128 stands for zero in the data rows.
Here is a table of points, one per row:
[114  92 148  99 120 115 128 145 122 118 155 105 138 116 148 129 135 187
 144  43 169 128 128 142 104 144 149 114 113  84 152 145 137 129 110  88
 117 107 132 111  91 124 155 165 170 134  98  92]
[152 138  71 129 107 135 165  81 130  87 174 159 133 104 130  98 127 162
 161 121 164 140 143 141  95 124 184 100 135 124  80  89 166 124 125  89
 158 142 129  87 129 184  87  98 196  99  22  80]
[ 23 108 151 125 178 123  71 142  94  73 132 111 184 161 124 124 122 110
 121 162 129 104  81 111 184 123 128  83 187 118 123  92 176 128 102  70
  77  85 129 129  97 120 165 121  95 156 123 133]
[146 117 131 107 137 114 139 134 128 145 107 126  92  89 148 123 164 133
 173 108 166 122 135 184 115 133 129 216   2  29  83  76 163  83 183 160
 153 139 102 170 143 180  86  78 161 154 112 123]
[170 118 136 113 121 127 124  98 195 146 129  68 130  81 102 189  84 147
 125 137 126 132 124 149 140 117 127 150  50 113 114 136 143 126 114 125
 124 127 114 128 153 153  92 133 163 150  74 123]
[  0 122 166 153 157 122  58 152  55 108 143 143 159 155 130 125 145  81
 152 191  67 113  94  93 198 105 124  93 206 128 131  73 151 107 144  94
  99 124 113 163 112 136 169 116  87 137 120 168]
[170 126 130 115 124 129 128 102 202 152 134  72 137  78 101 193  79 145
 123 141 123 131 128 148 143 117 127 148  49 110 113 138 154 126 112 126
 125 122 118 118 156 152  89 132 160 155  70 123]
[159 118 149 120 126 109  92 105 172 122 136  54 130  89 104 200  90 141
 107 145 134 134 121 127 111 118 137 161  56 103 114 161 151 116  85 119
 116 136 137 137 136 154  98 159 160 156  74 121]
[153  98 117  98 118 129 162 129 144 133 166 134 108 104 159  97 149 168
 128  58 178 121 126 140 112 138 141 100 104 117 164 141 119 128 129 109
 140 116 130 121 120 124 130 159 181 117 105  94]
[ 64 108 178 158 102 107 119 129  82  99 137 128 152 100 120 127 167 108
 166 239  97 104 167 125 105  91 140 163  44 100 108  78 121  96 124 105
 149 141 148 163 131 159 122 150 142 109 117 167]
[ 30 112 183 149 126 127  89 173  65 103 139 136 133 147 123 111 164  95
 156 155 103 101 159  79 109 113 158 136 103 127 124 124 129 125 136 126
 131 139 130 132  86 150 135 132 102  99 159 132]
[ 76 114 169 112 157 130 117 141 110 101 101 124  68 120 161  84 153 149
 164  79 174  98 162  95  75 130 170 183  29  41 120 151 180  97 168 138
 126 116 101 164 150 156 101 113 124 165 146 109]
[100 136 183 155 161 128 110 136  90  38 123  67 159 138 111 143 117 137
 113 209 127 111 133  45 105 111 126 122 201 171 107 210 101 195  70  68
 122 117 144 129  68  99 185  95 127 153 130 149]
[ 79 105 112 119 156 127 125 198  97 133  88 151 105 156 143 146 161 102
 163 105 117 102 144 135 123 131 120 142 113 108 132 112 167 100 166 162
 113 140 106 136 127 158 101 101  45  92 192 112]
[216 121 104 123 128 133 146 100 199 136 127  92 131  92 100 166  87 127
 106  95 151 135 104 137 124 121 113 158  69 114 131 168 162 132 117 156
 133 128 130 110 158 120 110 168 161 137 116 115]
[ 81 127 156 138  94 117 114 137  85 134 126 146 150  92 126 116 174  85
 167 219  98 111 151 153 115  98 133 160  34  78 112  44 121 100 152 131
 149 153 126 147 145 169 110 129 113  96 125 167]
[140 151 111 148 120 132 130 110  93 189 123 175 132 179 130  95 189  44
  98  82 105 196 175 136 171 111  72 123 255 224 153 128 107 174 172 155
 121 133 154 147  97  94 168 116  93 134 180 198]
[118 151 121 103 101 140 143  82 156 187 141 185 151 114 131 101  85 175
  54  61 174 163  25 168 201 158  77  82 244 170 144  47 115 109  62 109
  89  87 118  93 164 102 129 163 180 181 116  79]
[145 118  58 140 173 135 150 173 115 135  57 135  89 148 130 184  99 134
 150  96 152 108 125 162 112 154 114 164  64  82 139 146 152 110 161 185
 162 131 116 122 172 129  87  76  33  80 203  82]
[ 16 135 176 158 116  84  65 117  35 130 159 146 135 176 102 104 169  74
 133 175  65 128 148 106 161  77 121  94 189 156 128  69 117 122 156 104
 125 154 132 156 104 132 154 123  88 117 102 180]
[124 141 105 115 130 141 131 141 114 121 100 148 134 161 118 140 142 113
 103 165  81 145 135 109 141 147  96 133 197 144 150 117 109 124 161 160
 115 126 134 106 126 105 129  84  61  92 187 149]
[216 151  84  98 115 133 159 118 175 131 151 157  90 133 151 104 111 141
 108 131 140 105 135 131 117 128 140  77 170 177 143 171  80 142 118 116
 142 148 156 141 142 108 121 162 181 113  95 135]
[ 63 103 192 166 147 123  99 130  83  57 152  65 129 127 129 121 115 132
 150 226 112  93 148  76 115 107 149 114 121 163 124 159 117 149  67  57
 111 141 134 171  79 101 175 144 147 132 101 164]
[ 91 164  99 124 137 130 107 128 123 149  99 164 144 180 117 128 137 105
  91 135  78 165 114 135 172 142  78 130 237 153 138  83 129 121 154 146
 104 105 136 105 136 118 139  86  64 110 185 168]
[246 151  43 155 163 152 213 146 204 146 103 169  96 118 140 168  96 114
 115 104 163 134 103 139 100 163 110 111 115 159 171 187 131 160 181 208
 180 165 140 118 222  75 119 135  80  55 212 101]
[ 64 116 162 121 159 130 121 145  88 111 106 114  93 133 143  97 147 159
 169  54 159 103 152 108  67 153 186 163  75  54 122 183 176 118 126 151
 129  89 101 120  93 143 139 145 124 171 152  68]
[136 193  89 185  49 129 111  89 118 255 150 238 131 159 144  48 186 109
 129  54  75 189  51 233 197 136 120  97 143 111 119   0  75 122 173 195
  98 164 141  37 197 141 156  82  71  99 179 155]
[119  87 157 144 158 111 106 155 129 108 115 108 184 159  97 193  74 136
 117 133 152 138 125 118 118 159 117 158 141 125 115 175 142 127  80 150
 122 103 159  93 124 116 146 133 109 116 183  87]
[179 128 144 112 117 123 110 103 177 128 139  66 125  81  98 198  88 145
 119 136 123 124 138 135 110 120 142 160  31  95 114 172 140 129 109 136
 113 149 122 143 127 157  87 151 159 166  58 127]
[214 116 105 109 112 139 155 124 169 122 149 138  94 126 153  89 117 130
 116 116 162 100 153 113 119 113 158 118 150 179 129 199  79 152 131  94
 157 137 131 147 106 105 128 190 190 104  95 136]
[104  93 159  84 134 111 114 126 125 122 129  87 157 134 139 167 105 190
 141  67 168 140 109 172  99 151 130 101  90  67 131 119 148 111  79  89
  97 114 134 109  82 152 126 167 168 157  79  74]
[226 124  67 120  96 161 229 114 220 182 118 137 143  75 119 154 106 123
 136 120 121 128 129 185 135 141 158 165  38  89 104 110 119 139 197 211
 179 140  98  90 183 129  78  80 156 117 104 101]
[169 159 105 104 114 128 140 100 174 153 162 171 147 102 138 114  80 160
  75  75 158 164  64 132 147 138 104  93 218 207 143  88 125 107  86 115
  89 103 113 111 150  99 136 150 169 160 120 102]
[149 158 105 101  94 131 124  84 143 180 147 160 114 119 132  89 131 160
 100 111 118 137  84 144 175 138 110  65 168 137 147  56  88  94  83 126
 109 108 146  88 174 149 139 162 166 137  87  94]
[125 159 116 143 118 121 123 115  89 186 121 179 133 188 121  98 182  50
 103  93  95 194 172 135 162 115  79 125 245 196 154 116 108 162 175 155
 118 123 150 139 107 114 156 108  87 120 174 196]
[211 160  79  99 111 134 152 116 183 161 151 168  98 117 162  94 104 147
 103 106 136 144 112 137 136 130 133  66 199 195 136 145  89 126  95 108
 137 131 147 147 147 100 128 154 192 128 101 122]
[198 111 105 107  91 128 167 115 162 139 144 137 132  96 131 124 119 143
 143 124 147 120 156 138 134 134 156 126  70 106 126 131 110 101 145 130
 155 115 114 144 127 162 106 136 197 129  82 101]
[ 69 108 199 161 151 130 102 136  68  60 128  71 147 143 114 121 124 138
 141 205 115  98 154  55  97 116 145 123 142 160 111 195 108 170  63  80
 115 135 137 154  73 103 178 125 143 142 120 136]
[123 141 124 141 104 128 126 137  78 168 125 163 131 189 124 104 179  68
 107 127  77 149 174 125 134 119 108 117 186 157 147 112  95 145 174 153
 125 129 142 144 107 117 141  93  72  86 158 192]
[241 180 133 134 125 166 146 117 194  69 112  83 180 161 120 119  92 135
  66 202  96 120  75 106 117 123  86 114 214 190 106 137 100 175 134 103
 136 116  95 109 144  56 130 140 100 159 169 183]
[152 125  99 157 152 153 154 185 116  97  73 119 121 104 108 141 150 122
 166 103 134 145 162  85 119 166 117 160 134 132 132 255 122 168 136 190
 189 142 131 114  93  92 129 116  58 117 203  85]
[ 69 101 195 160 141 116  99 132  96  56 152  58 124 117 125 124 118 136
 144 232 111  93 154  76 116 104 148 112 115 163 137 145 111 140  67  52
 125 144 128 185  91 104 163 151 160 150 101 174]
[ 99 119  88 104 164 126 140 165 105 126  77 146  46 143 157 114 143 144
 158  64 163  96 135 141  75 146 141 184  47  50 133 124 168  96 181 162
 128 137 106 128 136 163  85  85  68 123 175 107]
These points spread out most along one direction. Take the direction at right angles to it along which they spread out most. Then take the direction at right angles to both along which they spread out most. Go by this last direction. For each point below, how far along it does it lie, from 0 to 99? The average is 50, and the first point in the table lies past the average. One standard deviation of the points above along it is 16.
[104  93 159  84 134 111 114 126 125 122 129  87 157 134 139 167 105 190
 141  67 168 140 109 172  99 151 130 101  90  67 131 119 148 111  79  89
  97 114 134 109  82 152 126 167 168 157  79  74] 60
[124 141 105 115 130 141 131 141 114 121 100 148 134 161 118 140 142 113
 103 165  81 145 135 109 141 147  96 133 197 144 150 117 109 124 161 160
 115 126 134 106 126 105 129  84  61  92 187 149] 39
[170 126 130 115 124 129 128 102 202 152 134  72 137  78 101 193  79 145
 123 141 123 131 128 148 143 117 127 148  49 110 113 138 154 126 112 126
 125 122 118 118 156 152  89 132 160 155  70 123] 60
[125 159 116 143 118 121 123 115  89 186 121 179 133 188 121  98 182  50
 103  93  95 194 172 135 162 115  79 125 245 196 154 116 108 162 175 155
 118 123 150 139 107 114 156 108  87 120 174 196] 41
[136 193  89 185  49 129 111  89 118 255 150 238 131 159 144  48 186 109
 129  54  75 189  51 233 197 136 120  97 143 111 119   0  75 122 173 195
  98 164 141  37 197 141 156  82  71  99 179 155] 27
[152 138  71 129 107 135 165  81 130  87 174 159 133 104 130  98 127 162
 161 121 164 140 143 141  95 124 184 100 135 124  80  89 166 124 125  89
 158 142 129  87 129 184  87  98 196  99  22  80] 59
[153  98 117  98 118 129 162 129 144 133 166 134 108 104 159  97 149 168
 128  58 178 121 126 140 112 138 141 100 104 117 164 141 119 128 129 109
 140 116 130 121 120 124 130 159 181 117 105  94] 58
[ 64 108 178 158 102 107 119 129  82  99 137 128 152 100 120 127 167 108
 166 239  97 104 167 125 105  91 140 163  44 100 108  78 121  96 124 105
 149 141 148 163 131 159 122 150 142 109 117 167] 41
[214 116 105 109 112 139 155 124 169 122 149 138  94 126 153  89 117 130
 116 116 162 100 153 113 119 113 158 118 150 179 129 199  79 152 131  94
 157 137 131 147 106 105 128 190 190 104  95 136] 69
[119  87 157 144 158 111 106 155 129 108 115 108 184 159  97 193  74 136
 117 133 152 138 125 118 118 159 117 158 141 125 115 175 142 127  80 150
 122 103 159  93 124 116 146 133 109 116 183  87] 52
[159 118 149 120 126 109  92 105 172 122 136  54 130  89 104 200  90 141
 107 145 134 134 121 127 111 118 137 161  56 103 114 161 151 116  85 119
 116 136 137 137 136 154  98 159 160 156  74 121] 62
